One turn sends every row of this set to another row. A few are shown first. Where does it send the rows asked after them?
Viku: [  3.3   7.2   4.4  16.0 -40.3  13.3  33.1  31.8   0.3 -32.1   4.4  30.5]
tenel: [-16.7  24.2  -3.6  40.7  -4.9   8.6  18.9  16.5  -1.2   4.7  18.0   1.2]
Lafop: [ 15.4  27.5   0.4   0.1  -5.6 -16.6  -3.3  46.4  50.7 -24.3  25.6  -4.2]
Pote: [  1.5   5.2  -1.5  12.5  -9.0  16.6 -10.6  29.3  48.3 -41.0  16.7 -24.6]
kovik: [ 18.1 -44.8 -10.0 -16.1 -36.3   6.2  -6.5  26.1  39.2 -29.2  14.8   7.2]
litu: [ 27.9 -17.8  -8.8 -23.6 -28.9 -26.7  -2.9  42.3  42.8 -12.5  26.7  23.0]
Per: [-6.2 29.6 10.8 29.3  2.4 24.3  8.3 32.3 -7.6 -3.2 26.9  6.2]
vonis: [ 10.9 -32.8   9.3   2.7  -1.0  -9.5   0.7  22.2  14.5  37.0   1.4 -21.7]
Lanu: [  0.8 -20.1  -2.7  11.1 -11.5   8.7   4.5  18.8 -18.9  31.7  33.5  25.2]
Ked: [ 10.4  -3.9 -17.6  -0.5   2.3 -31.4 -14.4  26.5  40.9  21.8  36.6  -4.0]
gibu: [ -3.5 -31.3 -19.0   8.9  -2.9   0.4 -18.6   9.0  35.9  10.9  26.7 -23.5]
pibep: [ -2.8 -27.2 -13.4  16.2 -30.5  -3.2  21.7  10.6 -10.5  20.6  17.8  29.6]
gumif: [ 30.2 -33.7  23.6 -17.1 -31.4   1.9  17.0  42.7  19.7 -11.4 -14.0   4.6]
tuvu: [ 15.8  -5.1  12.8  -0.8 -33.1  23.0  17.6  39.9  -9.2 -21.4  18.5  41.6]
kepeg: [ 11.5  14.1  29.3  11.9   1.5   9.7   9.3  42.8  26.3 -11.8  -9.4 -31.5]

gibu goes to Pote
vonis goes to kepeg
And these:
tuvu goes to Lanu
Viku goes to pibep
Ked goes to Lafop

One turn sends every row of this set to another row. A few are shown first. Where does it send the rows asked after them?
deguf: [-23.1  14.6 -29.9   2.5   1.5  12.4  15.6   0.3  36.4  26.4  -5.1  -4.5
  36.3]
Pok: [-34.3   4.0   5.4  11.0  34.3  11.0 -15.7 -11.1   1.8  -9.7 -29.2   9.7
 -26.3]
bibe: [-47.2  29.0 -15.1  -0.9  29.7   4.6   5.9  11.9  25.8   9.8 -12.7   1.4
  -5.5]
gotif: [  2.8   7.0  30.8  21.2 -21.6  18.6  -1.2 -13.3  22.1 -31.9 -17.3 -28.5
  -3.3]
bet: [ -6.4  -9.7  25.7  18.5  13.1  25.9   5.5 -20.2 -39.0   9.1   8.8  16.5
   0.7]
loro: [  0.2   1.4  22.7 -24.1 -20.6  38.1   1.1  29.9   9.2   7.7  10.1 -13.0
   5.0]
tivuk: [  0.0 -26.6  41.4  14.6  -1.0  -0.7  27.5 -17.3 -18.7 -16.3  -2.4 -11.4
  -3.7]
veza: [ 15.4  14.6  35.8   5.9 -21.7  39.8   0.7   4.7  15.2   4.8 -10.5 -25.5
   2.0]
temul: [ -1.5 -21.8   4.9  29.1  13.8  14.1 -12.0 -31.1 -24.2   2.3  -4.0  17.7
   2.0]
pefe: [-44.5   8.6  23.2 -16.7  -0.7  11.3  44.7  25.3  21.5  -3.6 -11.4  -6.9
  -2.6]
Novo: [-21.4  -9.7  14.4   0.9 -20.0   4.1  -2.5   1.4  19.0 -51.6  -1.1 -18.5
  -3.1]
Digus: [-34.4   6.2   6.3  15.4  36.0   5.2 -10.9  -6.1 -12.3  -5.2 -11.6  14.1
 -27.4]
non: [-47.6  41.7  -4.0  11.9  16.8  -0.3  28.0   2.5  27.2  -6.0  -9.0  -9.7
   2.3]
rivu: [  5.1 -16.6 -17.0  19.9  -8.1  17.8   4.9 -27.3   4.5  22.7   0.3   6.0
  42.5]
niv: [-29.8  10.3 -23.8   4.1  -7.8   2.7  32.9  -6.9  25.9   2.6  12.3  -8.5
  45.5]
roket: [ -4.1 -20.5  -5.2   7.8 -10.6  18.0  18.7 -19.8 -14.2  12.7  23.3   8.0
  44.6]
rig: [-11.0   5.8  12.8  -3.6 -25.3  12.2  53.6  17.8  26.6  12.4  -6.9  -7.7
  26.2]
zogi: [-38.2 -10.9  41.8  -5.7  13.7   2.5  29.4   3.6  -6.9 -20.5  -8.4  -8.8
 -21.4]
nev: [-22.7 -12.6   9.7 -26.4 -20.4  16.3  -2.0  28.4  11.2 -26.9  15.9  -9.2
   1.6]
veva: [-43.1  20.4 -23.0  -3.6  18.7   4.2   1.1  12.8  34.2  -1.0 -23.6   7.3
  -3.5]
kagi: [ 18.4 -19.2 -16.5   9.5  -2.7  15.2  -5.7 -18.7   1.9  25.1  -2.7   3.0
  33.6]
Sus: [  4.6 -21.0   9.2  19.1  20.6  17.8 -19.7 -30.5 -18.5   7.2 -16.2   6.6
  -2.5]
sadog: [-10.9   5.8 -36.5  -4.5  -3.8   8.7   8.0   7.7  32.6  21.2  -7.6   3.1
  34.1]
bek: [-33.5  28.4  26.3  21.4  30.5  14.7  10.9  -6.6 -12.6  -2.1 -10.6   5.7
 -25.2]
Pil: [ 17.4 -16.8  24.2  14.9 -26.0   5.1  42.0  -8.8   0.4   5.0  -0.9 -11.0
  25.8]

rig goes to zogi
non goes to bet
temul goes to deguf
And these:
gotif goes to loro
Pok goes to kagi

